(in the rows, 128 means zero)
Families of rows that turns and mirrors carry onto each other, the same ones carrying the whole set onto itself: the rest of each named row's family, in list order
9 families of 4 rows
zana: [144 138 139 120 101 115 130 131 122 121 128 138  95 109 135 114 120  93
 111 130 148 140 117 109 141 160]
Ravas: [140 118 116 114 104  90 118 135 105 111 105 118 133 129 124 115 116 132
  89 158 132 138 155 154 119 146]
nito: [114 132 154 130 131 136 132 142 178 129 134 110 138 134 130 133 109 152
 140 134 101 108 104 151 132 129]
lav: [134 151 119 120  92 107 144 146 110 117 135 139 131 107 128 123 142  82
 107 131 132 140 124 105 142 155]
nosup: [ 98 118 133 131 123 136 122 125 152 159 134 124 149 165 135 153 139 158
 155 116 120 131 123 119 116 145]
mesi: [146 111 111 128 132  99 116 132  97 102 116 118 133 115 122 114 133 125
  97 137 147 139 161 149 113 133]
Tifiv: [121 118 127 126 110 140 129 114 135 173 127 117 155 166 120 134 142 133
 147 109  99 135 134 119 142 151]
voza: [107 112 140 141 121 132 129 120 153 170 128 130 158 144 128 153 128 145
 163 128 121 128 104 115 126 133]
Vel: [ 96 140 148 149 127 131 125 140 167 127 139 129 161 122 133 147 115 138
 144 130 115  98 104 158 126 117]
genu: [110 145 149 136 122 145 130 145 171 109 146 118 150 120 118 149 106 131
 126 120 129 106 130 171 132 118]
Bemob: [108 113 122 137 114 127 138 107 141 166 137 119 151 157 128 141 137 146
 164 107 113 113 129 116 127 131]
Goge: [104 104 124 132 111 133 123 110 135 167 136 128 152 157 127 143 145 140
 162 107 112 132 122 123 117 131]
Dom: [120 122 116 129 118  97 123 121  75  99 113 109 131 129 114 119 118 122
 103 142 116 122 150 148 122 111]
tetos: [ 99 132 159 142 130 135 141 127 176 125 138 121 149 127 128 139 110 128
 143 113 129  99 111 153 119 113]
fel: [135 149 130 115 109 105 157 139  96 129 130 151 122 106 126 125 122  86
 114 133 144 148 131 109 142 148]
gubeb: [ 97 130 160 135 127 143 142 142 161 122 147 124 145 116 125 151 111 131
 147 116 123 105 102 156 113 113]
Mas: [118  97 117 131 114 129 119 111 141 159 125 118 160 154 128 147 145 147
 156 106 132 126 129 122 145 132]
mupuz: [143 131 128 119 107  92 146 134 108 104 136 149 131 105 122 114 116  84
 104 144 151 139 132 125 129 146]
fen: [ 96 124 137 145 137 129 135 129 172 129 133 133 150 119 122 160 131 144
 147 118 109 112 111 150 118 106]
dab: [136 149 127 115 100 109 156 145  98 124 126 140 132 103 121 123 130  96
 103 142 151 151 119 106 129 146]
vapu: [131 156 142 100  91 112 141 149 107 121 124 139 138 104 136 118 112 103
 120 136 141 144 118 106 155 146]
timum: [113 143 155 123 141 138 141 141 168 128 123 113 153 113 125 147 114 125
 137 107 120 101 105 152 127 106]
Zodof: [125 121 121 125 127  98 130 126  92  96 108 123 129 122 118 117 149 128
  95 146 141 146 148 158 106 144]
Ninis: [101 117 115 141 125 146 110 120 129 169 145 117 143 152 115 143 133 151
 132 114 126 137 112 112 139 126]
Gopo: [ 84 139 158 128 116 129 143 134 168 126 138 122 163 122 119 159 123 128
 147 119 109 117 114 149 124 110]
zitak: [121 126 128 133 132 105 111 137  90  93 110 109 139 135 125 114 137 120
  98 154 137 125 146 157 106 148]
robol: [150 135 134 107  92  97 153 142 107 116 118 141 126 119 116 122 119  90
 117 131 148 148 144 115 129 157]
Til: [140 120 114 127 138  91 132 130  83 111 120 119 123 122 118 107 130 112
 101 141 127 138 153 131 100 146]
ganop: [125 119 123 138 133  93 127 126  91  99 110 113 122 128 125 126 129 118
  98 139 142 145 155 161 104 139]
lizat: [132 143 130 110 119 110 144 148 120 116 132 131 121 102 118 103 124 102
  89 142 126 156 139 104 151 139]
Piluf: [156 134 133 108 115 102 154 143 101 123 122 138 138 100 126 110 119  89
 105 133 137 145 120 117 144 146]
kigun: [108 109 128 152 115 136 124 120 152 162 132 125 155 147 136 146 152 137
 153 120  99 123 123 110 130 136]
zonab: [121 116 122 126 124 107 110 129 107  90  99 100 126 129 135 119 142 136
  99 130 124 148 161 148 109 133]
Volof: [111 125 157 121 111 141 141 125 163 128 123 131 137 111 118 164 121 128
 129 127 103  99 107 172 129 125]
tasub: [132 140 123 118 140  96 132 131  92  92 126 112 128 135 116 107 128 115
 103 138 141 148 156 148 110 127]
Vub: [102 111 120 137  95 135 118 122 162 161 133 129 158 147 115 134 130 143
 148 122 104 125 137 116 142 112]

Same family as lizat: Ravas, nito, Vub
Same family as Tifiv: genu, vapu, zonab
Same family as mesi: Vel, Piluf, kigun
Same family as fel: Goge, gubeb, ganop
Same family as fen: voza, mupuz, Til

Families of rows that turns and mirrors carry onto each other, the same ones carrying the whole set onto itself: the rest of each named row's family, in list order
3 families of 5 rows
manid: [125 170 132 102 107 121 131 110 147 140 146 123 135 110 132 136 151 124
 132 110 124 131 107 113  93 123 124]
Dabud: [141 111 139 144 152 103 154 162 134 125 100 105 161 116 136 113 103 119
 102 123 122 143 137 134 148 106 149]
mimut: [102 123 139 101 145 150 134 115 132 120 144 146 114 163 103 144 143 159
 118  99 112 113 124 129 145 123 143]
sativ: [146 128 127 111 144 128 139 149 131  93 109 116 153  91 145 120 139 128
 150 137 131 143 101 111 132  86 130]
Befeb: [122 129 137 127 142 125 146 110 150 122 104 113 136 154 116 120 100 148
 102 103 112 114 161 143 165 123 150]
Diga: [121 155 147 110 133 137 117  95 147 137 139 117 113 121 124 141 132 117
 131 138 128 131  82  94  98 130 125]
veg: [127 133 136 127 144 126 123 148 118 110 116  98 135 116 149 130 127 107
 143 159 141 146 100  88 122  99 119]
luv: [138 135 136 128 149 123 125 102 129 103 107  93 130 153  94 120 103 138
 109 119 139  81 136 136 167 105 136]
sakiz: [133 131 146 108 144 111 138 150 140 111 124 114 152  86 156 100 147 133
 129 143 120 144 103 108 119 103 126]
tetek: [120 114 129  97 138 137 137 125 114 121 142 140 127 168  88 171 143 138
 118  95 116 125 111 114 131 125 134]
Rokob: [140 129 144 105 142 122 149  92 141 108  97 112 141 155 109 124  94 158
 120 110 114 103 151 117 160 127 128]
Ronuf: [161 122 136 148 148 112 168 151 128 141 101 115 160 117 124 124  88 112
 118 111 140 124 130 137 139 114 148]
Borul: [112 151 147 101 129 130 136 126 139 147 161 141 123 112 130 130 160 138
 126 115 121 125  99 117  99 127 129]
Penad: [140 141 131 155 141 106 141 152 114 131 107  82 146 133 127 122  98 102
 116 131 157 116 137 127 143 103 132]
kene: [128 122 138 116 151 144 119 103 127 123 140 128 112 156  77 156 127 127
 109 113 129 104  89 124 134 122 147]

Same family as Befeb: Dabud, mimut, sakiz, Borul
Same family as tetek: manid, sativ, Rokob, Ronuf

